runs of hidden systems:
path 1, R (9 x 20):
[[  0 -19 -60  42 -27   9   1  13 -13  12  68   3   7 -28  24  75 -36  -4
  -23  -1]
 [ 27 -36  -1  -1 -29  14  31  41 -40 -45 -27 -43 -13  19  30  45 -51 -13
   52  13]
 [-36 -12 -51   8  39  54  22  60 -40  15  24  12 -38  12  14  20  38  12
   41  17]
 [ 32  22  -6  20 -27  59   0   1  41 -17   0  63 -41  14  64  30 -25  13
   42 -13]
 [  6  31  10  10  -1   1  33  44  28   0 -39 -44 -56  26  67 -56  20 -10
   32   8]
 [ 13  16 -73  12 -19   9 -31  15  16  28   9  24 -56 -50  30 -46  37  38
  -22 -21]
 [ 58  11   0 -13 -42  28 -30 -39   3 -58 -44 -21 -19 -26  19 -61 -25  29
   28 -22]
 [-18  26 -24 -46  49  31   3  -6 -17  -5  -2 -28  13 -38 -15 -86  54 -14
   20 -17]
 [ 25  50  -4 -25   9  23 -61 -55  32  -3  43  39  15 -59  -3  -8  -9 -29
   -8 -16]]
path 2, J (9 x 20):
[[  5 -29  38  -8 -10  -5   4  21 -21  -7  35  -5   6  45 -22  83 -29 -55
   20  61]
 [ -2 -39  14 -22  -6 -15  22  77 -26  12 -19  24 -42  51  -8  55  10 -25
   31  50]
 [-16 -28 -17   3  -1  43  -3  36 -21  15  20  53 -55  50 -28  25  49  23
   24  49]
 [-17  -5 -48  38 -24  57  59  36  29   5  20  39 -29  53  17  12  25  37
    7  10]
 [-34  16 -21  18 -20  15  50  11  36  48  14  37 -29  31  50 -44  59  13
  -22 -15]
 [-18  10 -13  66 -34  -4   3 -40  21  39  38 -21 -26  19  35 -52  34  35
  -52  -8]
 [ 20 -11 -30  36 -58 -32   8 -16   0  13 -22 -39 -19 -22  52 -60  -7  42
  -38 -44]
 [ 14  -4 -24 -16 -29  -1 -34 -51 -43   2  -4 -29   1 -62  21 -76  14  17
  -12 -49]
 [ 17   9 -29   0 -16  23 -20 -54 -30 -28  35 -49  41 -73  26 -13 -39 -18
    1 -42]]
path 3, J (9 x 20):
[[ 23  -2   1   7   2 -45 -24   6  -1 -27 -45 -78 -17   2 -50 -62   6  30
  -23  27]
 [ 31 -16 -70 -33  -8  -8 -29  14  -6 -32 -19  15  22 -61 -74 -11  -7  35
  -25 -20]
 [ 30  16 -10 -62 -26  44  23 -36  32 -59   4  22  56 -11 -45 -28 -14 -28
   16  -9]
 [-25  17   5 -32  26 -21  48   5  16   3  44 -28  77  -4 -34  10  -6 -77
  -24  11]
 [ 28  -4  40 -23 -33 -71 -21  15  24  16  18  10  -5  17 -28  44 -18 -58
  -37  51]
 [ 24 -45  19 -18 -29 -25  -5  41 -35 -34 -29 -41 -32  44 -58  -3   7   0
   15  65]
 [  3 -46 -74 -36 -10  19   8  59 -33 -10   9  47  -9 -10 -65  24  25  17
    6  18]
 [ 11   5 -25 -32 -47  69  44  -4  34 -27  43  63   6  36 -15  -6  21 -19
   20  18]
 [-44  12 -12  10  -7   3  81  26  28  33  54 -20  22  43  16 -12  35 -48
  -23  19]]
path 4, W (9 x 20):
[[  6 -17  -3 -22  -9  -6  34  78  -4 -15 -32 -20 -57  52 -14 -13  27 -15
   33  58]
 [-30 -20 -67  38 -20  45  34  26   2  24  38  39 -27  29  -4   6  42  50
  -16   4]
 [ 49  23 -15 -15 -66  39  43  20  68 -36 -13  40 -33  25  39 -15 -16 -12
   28   3]
 [-18  18 -21 -26 -15   3  23  17   8  38  30  -6 -36   0  27 -80  75 -38
  -10   7]
 [ 22  10 -46  32 -65  13 -15 -40  23  19  50  23 -14 -37  55  -6  -9  14
  -36 -32]
 [ 54  18  -3 -41 -48 -11 -11 -12   2 -34 -13 -58 -12 -40  29 -67 -15 -43
   16  -6]
 [-22 -17 -53 -19   9  -1 -31 -19 -71  35  46 -18  16 -77  -3 -26  35 -11
  -19 -30]
 [ 46   4 -12  -7 -13  28 -45 -31 -13 -45  34  -6  19 -54   9  49 -67 -27
   22  -8]
 [ -6  11  -3 -36  61 -16  -6  42 -34 -12   5 -73  13 -36 -14   1  -4 -63
   33  24]]
path 5, L (9 x 20):
[[  8 -25 -38   1  15   0  16  38 -32 -33  12 -27  46 -27 -30  80 -63 -15
   11   4]
 [ -1   8  25 -30  31  24 -19  29  -2 -10  46   7 -16  24 -33  52   9 -63
   39  69]
 [-34   4 -41  65  41  25  25  41  13  -4  31 -36  -9  38 -34  29  10  36
  -12  40]
 [ 24  -7 -13   2 -40 -22  34  67  54   7  -3  59 -27  44  -3  62 -17  -7
  -12  30]
 [ -2   3 -13  -8 -17  28   7  28  26   3  -4  28 -62  52 -24 -56  69  22
    8  44]
 [ 10   2 -76  16 -44  23  46  10  47 -10  -7  41  10  -4  -9 -25   4  60
  -37 -37]
 [ 28  28  17 -52 -62   1  32 -23  58   3   0  50   0   9  30 -48  17 -44
   -6 -15]
 [-18  22 -26   6 -11  -5   5 -39   2  24  19 -48   7 -32  19 -98  45   9
  -36 -31]
 [ 42  -8 -13  -5 -70 -42  -4 -28  -4  -5   4 -21  21 -54  39  -1 -51 -23
  -31 -42]]
path 6, L (9 x 20):
[[ -8   2   8   9   0  23  59 -21  38 -50 -21 -11  73  43 -61  -6 -23  29
  -12  -4]
 [-25   2  21 -49   7 -54  28   9  32  40  14  43  48  13 -46   8  25 -55
  -47  13]
 [ -6 -24  23  30 -44 -21 -22 -47 -10  12  34 -34  -3  38 -50 -33  28  24
  -55  39]
 [  4 -68 -13 -23 -67 -36  66  23 -40 -11 -31 -14  35  21 -22   2 -14   5
  -21 -12]
 [ -4 -39 -10 -72 -35  16 -10 -17 -56  14  44  52   8 -10 -42  -9  46 -42
    1  16]
 [-31 -19 -21  35 -25  62  38 -54 -31 -18  66 -34  47  22  -3 -11   4  13
    1  -3]
 [-27 -18   3 -14 -27 -21  69  23 -13  42  40   8  34  10  49  44 -11 -69
   -9 -14]
 [-16 -20   4  23 -28   3 -34 -10 -48  53  64 -11 -60  14  30  -7  48 -16
   -7  38]
 [  4 -45 -44  45 -48  27  32  22 -45 -11  -7 -24 -25  12  48  19 -22  44
   16 -18]]
path 7, W (9 x 20):
[[ 31  -3  58  20  -9  17 -17 -48  15 -57 -27   0  29  31 -24  41 -64  21
   24   9]
 [-48  -9  37 -34  60 -28  47  32 -23  18 -50 -23  38  21 -23 -19  25 -20
   13  -5]
 [-25 -26  29  37   3  -1 -27 -23 -12  45   8  77  -3  32 -10  70  -2  42
  -17  -1]
 [  7  15  64  19 -10   7  44 -13  43 -47 -46 -38  12  72   3 -13 -31   0
   27  21]
 [-56 -28   6 -12  17 -34  40  28 -27  66 -41  37   2  22   7 -20  54  22
  -21 -28]
 [ 14 -11  43  33 -57  38 -22 -67  11  -8   1  53 -17  47  11  13  -6  42
    2   1]
 [-19  17  36 -22  -3   4  74 -13  17 -12 -40 -41  40  27  30 -65  10 -24
   18 -25]
 [-33 -27  23 -12 -12 -28 -23 -26 -41  79  -2  66 -11 -14  37   6  33   7
  -22 -38]
 [ 19  11  60  36 -36  29 -17 -83   3 -34   9 -44   7  29  31 -16 -37   6
   18   7]]
path 8, F (9 x 20):
[[-13  28  -8  50  13  -1   6   0   8   8  74 -78   3  -6  45  24 -22 -49
  -10  25]
 [ 29   8  25  14  12 -24  -3  54  14 -15 -30 -19 -27   7  42  73 -66 -29
   36  21]
 [-14  22   7  28  80  15 -48  39  -6   2  -4 -19 -57  14 -20  24  20  17
   34  45]
 [-15  41 -44  53  50  44  16  22  62  -9  -1  37   1   3   6  41 -18  49
    4 -20]
 [ -2  45  50 -26  38  -2  -4  -4  71  13 -36  85   2  21  -7   7   9 -11
   10  -2]
 [-23  37  -8  20  16 -47 -10   3  59  55  11  14 -12   4 -21 -40  50  15
  -71   8]
 [ 42   3 -12   3 -42 -56   3   7  49  -8 -68  19  -3 -15  -5 -19 -29  49
  -45 -34]
 [  7 -11  12 -47  16 -26 -36 -15 -33 -11 -63  -5   9 -26 -62 -66  31  29
   -1 -13]
 [-12  -9 -57   3  -2  19   1 -48 -23 -16  29 -16  66 -54 -45 -31  -1  30
  -37 -38]]
path 9, R (9 x 20):
[[ 29   3  -4  18  12 -60 -64  50  19  21 -27  16 -52 -18 -13  49 -19  18
  -22  29]
 [  7  -8  -6  53  22   1  -9  14  10 -40 -60 -25  -9  27 -47   4 -23  90
   -1   6]
 [ -4  -8 -12 -51  24   6  22  43  10  -3 -64  77   7  15 -58  -9  33  32
   13 -10]
 [  3  20  54  -3  -3  16 -39 -37  42   6  -3  56 -36  53 -34 -20  36  13
   -2  41]
 [-13  34  20  18 -19 -25  53 -23  78  14 -11  -3  32  37  -4 -51  13  12
  -52 -13]
 [ 23 -29   0 -41 -69 -75  -9   4  -1  31  -4  12  -4 -14 -32 -33  24 -21
  -61   8]
 [ -1 -40   8  19 -42   5 -19 -67 -50 -18  32 -42  32  10 -61 -25   4  32
  -32  15]
 [-27 -33  -2 -51 -13  17  62 -26 -35 -12  11  19  90   1 -37   5  -6 -29
    2 -27]
 [-19 -15  50 -32  -5   0 -14 -26 -34  30  66  17  14  19  -4  43  13 -78
   12  40]]
path 10, F (9 x 20):
[[  0  60 -28   6  23  20   1 -13  81  10  20  70  31 -31   8  17 -13   6
  -24 -36]
 [ 15  49  62 -22   4 -48 -14 -21  75  18 -28  15   0  10  -3 -39   7 -34
  -31   4]
 [  4   8 -30  10   5 -80 -11  32  21  29 -22 -40  -6 -36 -21 -38  11  12
  -66  -6]
 [ 52 -11 -17  -4 -16 -20 -41 -10  -2 -50 -65  -6   8 -41 -41 -10 -45  55
   -9 -22]
 [-19   2   1 -37  55  26  -8 -35 -32 -36 -18 -28  60 -25 -70 -41  17  11
   17 -13]
 [-15  -2 -21  -5   1   6  11 -40  -2  -2  58   9  89 -33 -42  34 -25 -24
  -36 -20]
 [ 14  -9  71  -9 -33 -36  10 -29  13 -18  12 -31  39  42 -29  27 -40 -51
  -14  36]
 [-15 -42  -9  11   5 -50  23  60 -37   8   5 -61  -3  27 -47  31   1 -15
  -20  49]
 [ 27 -46 -29  24 -24  27 -10  31 -25 -44 -10  16 -19  25 -44  63 -36  51
   19  30]]
path 11, Q (9 x 20):
[[  2  39  32  10  16   1  43  -2  26 -29 -19 -84  15   9  51 -38 -27 -42
   30  -7]
 [ -2   1 -12  15  19 -61 -45  30 -33  43  19 -58 -34 -51  36   9  -4 -33
  -22   9]
 [ 33  13 -13  58  11  42 -47   6   5 -52   8 -43 -42   3   5  33 -42  34
   34  34]
 [-20  23 -20 -21  93  13  22  64  -3 -18 -42 -18  12 -22  -3  16  -6 -10
   49 -11]
 [ -8  45  10   3  63  -1 -73  -4  28  33  35  46 -21 -30  -3  38   7 -21
   -7  17]
 [ -9  47  42  52  45  12   6 -21  69 -28 -15 -35  14  52 -31  -9 -11  29
   -3  29]
 [-20   2  -5  -7  49 -75 -10  44   6  33 -58 -12  -5 -18 -40 -21  24  27
  -42  -5]
 [ 22  -6 -24  26  -3  19 -79 -34   1 -15   7  33 -23 -13 -66   0  10  75
  -23  12]
 [ -9   6 -15 -21  31  32  42  -8  20 -47 -48  23  69   3 -56 -14 -13  42
   12 -40]]
path 12, Q (9 x 20):
[[ 37  38 -45  13   8  17 -18  52  56  -6   1  52 -49 -24  35  47 -26   3
   16   5]
 [ -8  65  -7  -4  49  51   9   9  58 -22   8 -17 -21  11   3 -59  40 -17
   31  20]
 [-19  51 -35  37  37 -43   3  16  61  40  23 -16  12 -36  18  -7   2   0
  -60 -22]
 [ 58  39  -3  22 -15 -16 -54  -7  60 -33 -33 -25 -52 -14  -9 -48 -13  37
  -13  17]
 [-11  13 -64   0  49  15  -2   7 -14 -27  -7 -57  32 -51 -47 -50  13  32
   -6 -20]
 [ 42  27 -34 -24  15 -10 -50  -8  30 -15  -7  44  25 -79 -18  35 -47   2
  -16 -32]
 [ 19  38  32 -38  24  32 -23 -45  24 -57   0 -26  36 -10 -52 -38  -9 -32
   22  20]
 [-16   2   0 -10  29 -62   8   1   3  14  22 -38  70 -29 -52  25 -21 -42
  -51   5]
 [ 56 -16  23 -13 -37 -37 -57   6  12 -30  -8  -1 -24   6 -67  30 -31  -6
  -13  57]]

runs to name:
path 13 (2 x 20):
[[ 60  12   5   4 -24  -1   0  17  40 -80 -29 -56  -4  13 -30  -3 -54  -1
   19  37]
 [  5  19 -39 -58  49 -19  15  69  18 -16 -15  -9  15 -31 -58 -13  15 -38
    4  19]]
 | L
path 14 (2 x 20):
[[-11 -31 -12 -40   3  24  33  57 -51  17  13  38 -13   3  29  59   2 -51
   51   9]
 [-19  15  25   8  -3  44  16   8  18  26  52  37 -32  49  48  40  14 -46
   32  33]]
 | Q
path 15 (2 x 20):
[[  0  23  27 -52  10 -44   6  25  61  28  -1  68  14  10 -36  15  16 -50
  -30  21]
 [ -3   1   8  20 -33  -4  -3 -24  38   2  43  -6  -9  54 -61 -32  40   8
  -51  57]]
 | Q
path 16 (2 x 20):
[[  3 -12  43  69 -24 -11  23  11  16   4 -25 -20 -34  67  49  43 -35  27
    7  17]
 [-12 -30  13  15 -10  -3  40  34 -24   4 -73 -21 -40  50  21 -44  26  53
   23  -8]]
 | W
path 17 (2 x 20):
[[-35  44 -11  33  28   9  24 -23  19  31  16 -51   2 -23  71 -65  23  -8
  -11 -39]
 [ 32  14  -4  24 -31 -58 -36  -5  11  33  -2 -12 -22 -54  71  14 -41 -12
  -31 -33]]
 | L
path 18 (2 x 20):
[[-23  -9  57 -47  61  -4 -42  -3 -37  16 -45  34  -8   7 -37  -7  36   1
   34  10]
 [-37  44  44  39  56  10 -23 -51  51  28   6  42  22  20  -8  10   9  33
  -22 -14]]
 | R
path 19 (2 x 20):
[[-13  -6 -12 -18  -5 -10 -22 -61 -17  22  53  25  69 -48 -39   9  -4 -11
  -48 -32]
 [ 46 -10  55 -25 -59 -19   4 -45  22 -52 -28  -5  40  20 -30   2 -55 -18
   -5   7]]
 | Q
path 20 (2 x 20):
[[ -1  20  12   7 -15 -19 -22 -32  25  43  79  32  14 -23  33  51 -17 -55
  -32   0]
 [ 12 -11  22  44 -21 -47  16   7 -10 -10  -1 -92  12   0  35  23 -60 -19
  -14   7]]
 | R
path 21 (2 x 20):
[[-21 -10  56 -25  42  14 -52  -6 -44  25 -10  36 -41  24 -18  11  41  -6
   42  35]
 [-41  18 -52  77   5  35  35  -6  30  26  45  -3   1  17  25  -4  17  47
  -32 -15]]
 | F
path 22 (2 x 20):
[[ 25  36  39 -40  22 -37 -38 -33  44 -19 -45  10  28 -22 -55 -42  -5  -3
  -21  -4]
 [-29   9  18  -6  38 -42 -28 -43   9  24   9  13  62 -23 -73  -9  12   7
  -57  -9]]
 | W
path 23 (2 x 20):
[[ 21 -40  17 -43 -28 -64  32  71 -28   5 -59 -11 -16  11   6  19 -19 -32
   11   9]
 [ -7 -40   0 -35   2  23 -56  -7 -65   6  27  31 -30   5 -61   6  50   3
   18  44]]
 | J
path 24 (2 x 20):
[[ -1   8  34 -11  20 -58 -24  33  17  19 -42 -19 -46  30 -39 -46  44   5
  -19  45]
 [ 13 -11 -90  26  -7  -6   1  34  14 -10 -22  10  -4 -35 -32  -6  -4  76
  -37 -28]]
 | F
path 25 (2 x 20):
[[ -5  39  65  -5  35   3   3 -31   3 -13 -36 -62   4   3  45 -52  -8 -28
   39 -14]
 [-17  11 -12  31  70 -41 -61   5 -24  27   9 -30   7 -59 -12  44 -21  10
  -25  -7]]
 | J
path 26 (2 x 20):
[[ -9 -38  38 -38  23 -24  -3  -9 -66 -15  -8 -31  62 -16 -45  42 -33 -39
   18   6]
 [  6 -41  50 -25   1 -17 -33  -1 -45  -2  20  18  16  18 -43  82 -25 -42
   14  45]]
 | Q
path 27 (2 x 20):
[[ 32  -4 -72 -13 -72  -5  35  28  43   0  26  48   0 -20   3  15 -10  -4
  -41 -14]
 [ 43  18 -32 -48 -67  37  32   6  36 -38  14   3 -18   1   7 -65  17 -34
   14  10]]
 | Q
path 28 (2 x 20):
[[ 11  -4  39 -11 -27 -62 -30 -20   2  28 -50 -10 -33   1   2 -77  34  19
  -39  -6]
 [ -7 -22  -4  13 -28   9 -14 -85 -25  -4  -1   6  49 -15 -30 -45   5  59
  -37 -44]]
 | W
